One turn sends every row of this set to another row. A few are shown first. Where does it send the rows asked after them?
z_855: [ -6  -9  -9 -11   6   7  -1  -1  21  18   5  12 -12   1  -6   3   9 -15
  -2   2]
z_550: [ -4  -7 -23   3  13   1  -5   4  10   4  21  -7  -1  -1  -3   3  10   8
  -4  -6]
z_152: [ -8 -15   5   6   6   0 -15 -10   6  -5  11  13 -14  -8  -2   1  -2   3
  11   0]
z_175: [-12  -3  16   9   9 -13   1  13  11  13  -2   9  -9   7  -4   4   6   2
  -6  -5]
z_98: [ -3   9   9   1   4   0 -20   0  16  14   4  10  -5  -7  -6   4  -5  -7
   1  -1]
z_505: [  2   0 -12  15  17   3  -8  -5  14   0   9  -4   7  -3  -3 -11  13   2
  -5  -7]
z_522: [-19 -12   1  -6   7  -8   9   2  13   2   0   8 -18  -8  -6   1  -1  12
   7  -6]
z_254: [ -6 -13   2  -2   7 -13  -6  -9   5   7  -8   8  -5  15  -4  -3  17  -4
  -1  -1]
z_838: [ -5  -4 -11   7  23   5   6   5  11   6  11  -7   0   0  -5  -4  18  13
   8   1]
z_32: [ -2   1   0   8  22   2  -7   4   6  -3  11 -10   4   0   1  -5  14  13
   0   6]
z_886: [ -8   5 -10   3  16   3 -10   7  12  -3  22  -7  -2  -5  -3   5   5  15
  -2  -4]
z_384: [ -4  -6  -4 -10   3   4  -1  -5  19  20   5  14 -11   5  -3  -3   7 -15
   4  -1]
z_76: [  1   3 -13   4  15   6 -10  -1  15  -1  14  -7   4  -2   2  -8  12   0
 -13  -2]
z_761: [ -6  10   1  -7   2  -5 -17  -5  17  12   0   9  -5  -7  -8   2  -5  -6
   4  -4]
z_100: [-11   1  11   4   7 -19  -1   5   8  12 -11   7  -5   8  -6   0   8   2
  -4  -6]
z_721: [-11  -2  18   2   5 -16   2   5  10  10  -1  12  -8   8  -2   4   3   3
  -8   1]
z_210: [ -5  -2  -9 -16   4   7   0  -5  21  17   2  11 -10   2  -8  -5   9 -10
   3  -1]
z_786: [-11   2  14   4   7 -15   0   9   9  12  -4   7  -6  11  -8   1   8   8
  -3  -7]
z_785: [ -3  14   8  -4   4  -1 -17  -3  17  14   2   9  -4  -6  -9  -3  -2  -4
   5  -3]
z_123: [-16 -10   5  -9   4  -3  10   2  14   5   7  15 -18  -6  -2   5  -3   8
   3   2]
z_634: [ -4   8 -10   5  16   4  -1   9  19   2  12  -7   2  -4   0  -6  10   3
 -14  -5]
z_812: [ -6 -16   7  -2   3 -11  -4  -9   5   3   2  14  -8  14   1   0  13  -4
  -5   6]
z_293: [-13  -3  15   5   6 -14   3   9   8  14   0  12 -10  13  -2   3   4   4
   3  -6]
z_156: [-18 -13   1  -3   8   1  11   8  17   6   7  12 -19  -9  -4   5  -1   7
   3  -3]
z_780: [ -5 -20   3   3   7  -6  -9  -7   4   5   2  10  -7  15  -1  -1  18  -8
  -2   2]
z_598: [  3  -5 -15  11  16   4  -6  -2  10   4  12  -9   3  -5   4 -12  10   2
  -7  -1]
z_385: [-16 -11   0  -6   5  -2  12   3  17   1   5  10 -19  -7  -7  -2  -1  13
   4  -8]
z_616: [ -6 -14   1   0   7  -9  -7  -8   2   5   0  10  -7  19  -6  -4  18   0
  -1  -2]
z_636: [ -4   8  10   0   2  -3 -12  -2  16  17   3  13  -6  -2  -3   0  -4  -9
   5  -4]
z_567: [ -2   4 -12  11  18   2   5   6  19   7   7  -4   3  -5  -3  -7  13   5
  -8 -10]
z_629: [ -4   8  10  -7   0  -5 -15  -4  15  13   4  14  -6  -4  -3   5  -5  -6
  -2   2]
z_580: [ -9 -12   8  -4   3  -4  -9 -13   6  -4   9  14 -13  -7  -1   2  -4   5
   7   4]
z_375: [ -1   3 -11  11  16   1   1   8  16   8  10 -12   2  -9   2 -10   5   6
 -10  -4]
z_323: [ -7  -5  -4 -17   1   0   0  -4  19  15   5  16 -10   3  -4   4   5 -11
  -4   4]
z_797: [ -4  -4 -22   3  14   5  -8  -1  14   2  20  -2   1  -1  -7   3  13   8
   3  -9]
z_860: [-17 -13   0  -5   4  -1  10   2  16   6  10  15 -20  -4  -1   3  -4   4
   8  -9]
z_976: [ -7 -16   6   3   6  -9  -5  -8   2   8   2  13  -9  16   0  -2  13  -4
   7  -1]
z_154: [ -8  -4 -18  -1  16   7  -6   5  12  -5  22  -5  -3  -2  -3   4  12  12
  -2  -2]
z_250: [ -4  -4 -11   4  21   2   4  11   8  10  12 -12  -2  -1  -2  -3  13  12
   4   5]
z_364: [ -9 -11   4   2   3  -2 -12 -14   5 -10   8  12 -14  -8  -4  -4  -2   9
   9  -6]
z_548: [-10 -10   5   2   2  -2 -12 -11   7  -2  11  16 -15  -5   1   0  -6   3
  12  -6]
z_740: [-11 -14   2  -2   7  -7  -9 -13   4  -7   3   9 -13  -8  -5  -1  -2   9
  13  -3]
z_476: [ -6   7 -13   9  16   1  -6   7  15   5  18  -4   2  -7  -9   5   7  13
   2 -13]
z_826: [ -6  -2  -5   3  23   4   4   8   9   1  10 -10  -1   3   0  -4  19  12
  -2   5]
z_463: [ -6   2 -14   9  12  -3 -11   9   9   3  20  -9   2  -7  -4   4   3  13
  -3  -7]
z_681: [ -1  -2  -6   9  19   1 -10   4   3   5  14 -11   3  -2   0  -2  10  12
   6   6]
z_832: [ -8  -3 -11 -18   4   1  -2  -5  20  16   0   9 -10  -3 -10   0   4 -10
   2  -3]
z_270: [-2  2 -2 13 22  2 -6  1  6  3 10 -7  3 -3 -5 -4 12 15 10  1]

z_385 moves to z_210
z_270 moves to z_476
Where do these go?
z_98 moves to z_175
z_761 moves to z_100
z_323 moves to z_812
z_76 moves to z_32
z_384 moves to z_976
z_681 moves to z_463

One turn sends every row of this set to another row. A few are shown first. Where does it send the rows asked after them?
z_519: [  3 -17  -4  -6  -9 -19  10   5   2   8   3  15  -5   5 -20  -1  19  -8
  11   2 -12  -2  -5  -9   0  -4   6  16 -13  -3  -8  -1  -2   2   7 -11
   6  -5  -9  12  12  -7 -18 -13  -4  -6   8   0  15  -3   0 -11  15   4
   5   0]
z_805: [ -2 -19   5  -6   8   1  29 -10 -10 -10  13   7  -2  14  -5  -6   6   2
 -12   6  -7  -9   2 -14   5   7  -6   3   5   4 -25  -5  -5  11   3   0
  20   1  -2 -20   0  -3  -5  -4  -2 -15   8   8   6  13  -7  -9  19   7
 -16  -6]
z_956: [  0  -5   9  -4  -2 -16   9 -10   2  13 -12  17   0  21  -9   2   8   0
  -3 -20   0  -7  -1  -4   9   1  11  12  -3   3 -11  11   4 -24  -2  -5
   1   7  -2  -8  17  -8 -23  -6  -3  -6  17  -7   9   7   3  -2  12   7
   4 -12]
z_366: [  3 -15   8  -2   5  -3  25 -10  -2 -17  16  11  -1  13  -8 -10   8   1
 -15   4  -3  -9   4 -13   2   8  -5  -1   6   0 -24  -6  -3   6   2  -4
  20  -1  -4 -19  -3  -3  -5  -3  -1 -17   7  10   9  13  -8  -3  15   4
 -17  -4]
z_907: [  0  -9  19  -3   3  14   3  -5  18  -3  13  14  14   8  -1   3  15   3
   4 -12   3  -7  -7  -9  -1  -5   1  15  11  18 -10  -9  -1   5  11  -5
   2   6   1  -7   5   8  -6   7  -4  -7  -2   6  11  11   6   2   4  10
 -18   4]
z_708: [  1 -21  -4  -5  -7 -10  12   1   3  11  -2   6  -6   5 -27   3  15  -6
   9   3 -17  -6  -7 -12  -2  -9   5   5  -9   2 -12   2  -8   3   7 -16
   4  -4  -7  17  21  -7  -5 -12  -6  -4  12  -1  16   2  -1 -13  16   4
  -5   1]
z_275: [ -7 -11  16  -4   4  16   7  -5  14   2  14  11  14   5   0   7  13   5
   5 -11   1 -10  -8  -7  -1  -8   4  15   7  19 -12 -10  -3   4  17  -1
   3   1   0  -9   7   7  -8   8  -5  -5   0   6   9  11   6  -2   4  15
 -18   3]
z_627: [  6 -22  11  31  -1  -5  26 -18   0  10   2  -3   3  -4  -7  -5   6   7
   1  -2  -2   0  -5   0   6  -4 -11   9  -5   2   4   7   9  -2   0 -12
   6  13   6   3   0  -8  -7   5   1 -14  12  11  18  18   1  -2  16   8
 -10  -2]
z_828: [  0 -23   7  29   4  -3  30 -16  -4  20   0  -8   1  -4  -9   1   4   7
   1  -4  -3  -6  -7  -1  10  -5  -9   9  -5   3  -1   4   6   4   3  -9
   4   9   7   4   5  -6 -10   4  -1  -9  15   3  17  19   3  -7  16  13
 -14  -2]
z_642: [  3 -12   4  -5   7  -5  27  -8  -3  -9  11   9  -2  18  -9  -6   7  -1
 -15   2  -1 -11   2 -16   9  11  -5   3   8   0 -28 -12  -2  16   0  -4
  16   1  -1 -16  -4   1  -9  -8  -2 -15  10   2  12  13  -4  -7  16   7
 -17  -4]
z_83: [ -3 -13  16 -10   6  14   9  -4   8   2  11  11  12  10   5   4  15   3
   6  -9   4  -3  -8  -7   0  -4   2  25   8  21  -8  -7  -1  13  10   0
   5  13   3 -10   3   8  -9   5  -4  -6  -3   4   8   9   6  -2  11  13
 -10   1]
z_499: [  3 -26  -2  -9  -7 -11  13   0  -3   7   0   8  -6   6 -21   0  15  -6
  11   6 -17   2  -6 -10  -5  -6   2  13 -11   6  -5   7  -6   3   5 -13
   7   5  -6  14  18  -9  -4 -10  -4  -6   9   5  12   0  -3 -12  22   3
   3  -2]
z_462: [  1 -10  12  -3  -4 -13   6 -12   2   7  -7  18   2  19 -11   0   8   2
  -4 -17  -4  -6  -2  -3   3  -2  10   7  -4   5  -9  16   2 -33  -1  -7
   2   7  -2  -7  20 -11 -16  -2  -2  -7  15   1   7   8   1   0  12   5
   1 -13]
z_623: [  1 -14  12  -5  -1  -8  10 -14  -2   9 -13  12   0  22 -11   3   5   3
  -4 -14  -6  -5  -4  -5   4  -3   9   7  -2  11  -9  19   0 -25  -3  -7
   2  14   0  -6  24 -10  -9  -2  -3  -8  16  -1   6  10   1  -3  18   5
   0 -14]
z_282: [ -5 -11   9  -5   2  -9  12 -13  -1  16 -15   9  -1  21 -14   6   3   4
  -5 -17  -6 -11  -5  -7   8  -4  12   4  -3  10 -15  14  -3 -23   0  -7
  -1   7   0  -3  27  -8 -12  -5  -4  -4  18  -7   8  12   3  -6  14   9
  -5 -12]
z_69: [  1 -10  18  -7   4  14   8  -5  15   0   8  12  13  13  -1   3  14   3
   4 -12   4  -3  -8 -10   0  -3   1  20  13  20  -9  -6  -1  13   9  -5
   2  14   3  -7   5   9  -4   6  -4  -7  -3   4  11  11   7   0   9  12
 -15   4]
z_924: [  6 -14   8  30   0 -12  27 -11   2  15   1   1   2  -2  -8  -5   9   4
  -1  -8   6  -4  -4  -1  14   1 -10  15  -4  -6  -1  -2  12   6   0 -10
   3   9   6   2  -5  -3 -21   1   1 -11  13   0  23  14   6  -4  12  11
  -8  -1]
z_754: [  7 -19   0  -4 -11 -16   7   2   7  -1   3  15  -4   4 -22  -4  19  -8
  10   3 -14   2  -4 -11  -6  -5   3   8  -9  -1  -6   5  -4  -3   6 -16
   6  -2 -10  15  14 -10  -7 -10  -4  -8   7   8  15  -1  -2  -6  16   0
   1  -1]
z_823: [  1  -5   9  -5   0 -13   9 -12   5  14 -15  14   0  24 -15   4   5  -1
  -7 -21   0 -10  -4  -8   9   0  10   6   1   6 -16  11   1 -19  -5 -10
  -2  10   0  -2  23  -5 -16  -7  -3  -5  18 -10  12  11   5  -2  12   7
  -3 -11]
z_60: [ -7 -10  14  -7   6  14   8  -3   9   6  14  12  13   7   3   8  14   4
   7 -11   3  -8  -7  -6   3  -5   4  24   6  18 -11 -11   0   9  14   1
   4   5   1 -12   4   8 -13   6  -4  -4  -2   2   8   9   8  -5   7  17
 -14   2]
z_589: [  4 -15   7  32   1  -7  27 -16   4  18  -2  -4   2  -2 -14   0   4   5
  -2  -8   2  -9  -7  -4  12  -1 -10   7  -1  -3  -4  -2   7   6   0 -14
   1   7   7   6   3  -1 -13   2   0  -9  15   0  23  19   6  -4  10  12
 -17   2]
z_882: [  4 -16  10  33  -1 -10  24 -13   1  12   7   3   2  -8  -6  -5   9   6
   1  -5   2  -5  -3   2   8  -3  -8  11  -8  -5   1   2  11  -5   4  -9
   6   3   3  -1  -4  -8 -20   4   1 -13  13   9  20  14   2  -1  11  11
  -8  -2]
z_736: [ -2 -14   6  -2   7   1  28 -11  -3  -8  13   7  -2  13 -12  -4   5   2
 -15   3  -6 -14   0 -15   6   6  -3  -3   5   1 -29  -9  -6  11   4  -4
  18  -4  -2 -16   3   0  -5  -5  -4 -13  10   4  10  16  -6  -8  14   8
 -23  -3]
z_475: [ -1 -12   5  -2   5  -5  26  -8  -4 -10  17  12  -2  13  -6  -7   9   1
 -13   2  -3 -12   4 -11   7   9  -3   3   3  -3 -26 -11  -1   8   5   0
  19  -6  -4 -20  -4  -1 -13  -5  -2 -15   9   5  10  10  -6  -7  12   8
 -16  -4]
z_529: [  8 -16  -4  -8  -7 -16  13   4   6   9  -4  10  -5  10 -25  -1  15 -10
   8   0 -10  -2  -7 -15   0  -3   3  12  -6  -1 -12  -1  -4  11   2 -17
   3   4  -6  18  15  -3 -10 -15  -4  -5   9  -4  20   0   2 -10  17   3
   0   2]

z_462 moves to z_823
z_754 moves to z_529
Where do these go?
z_60 moves to z_275
z_805 moves to z_475
z_828 moves to z_882

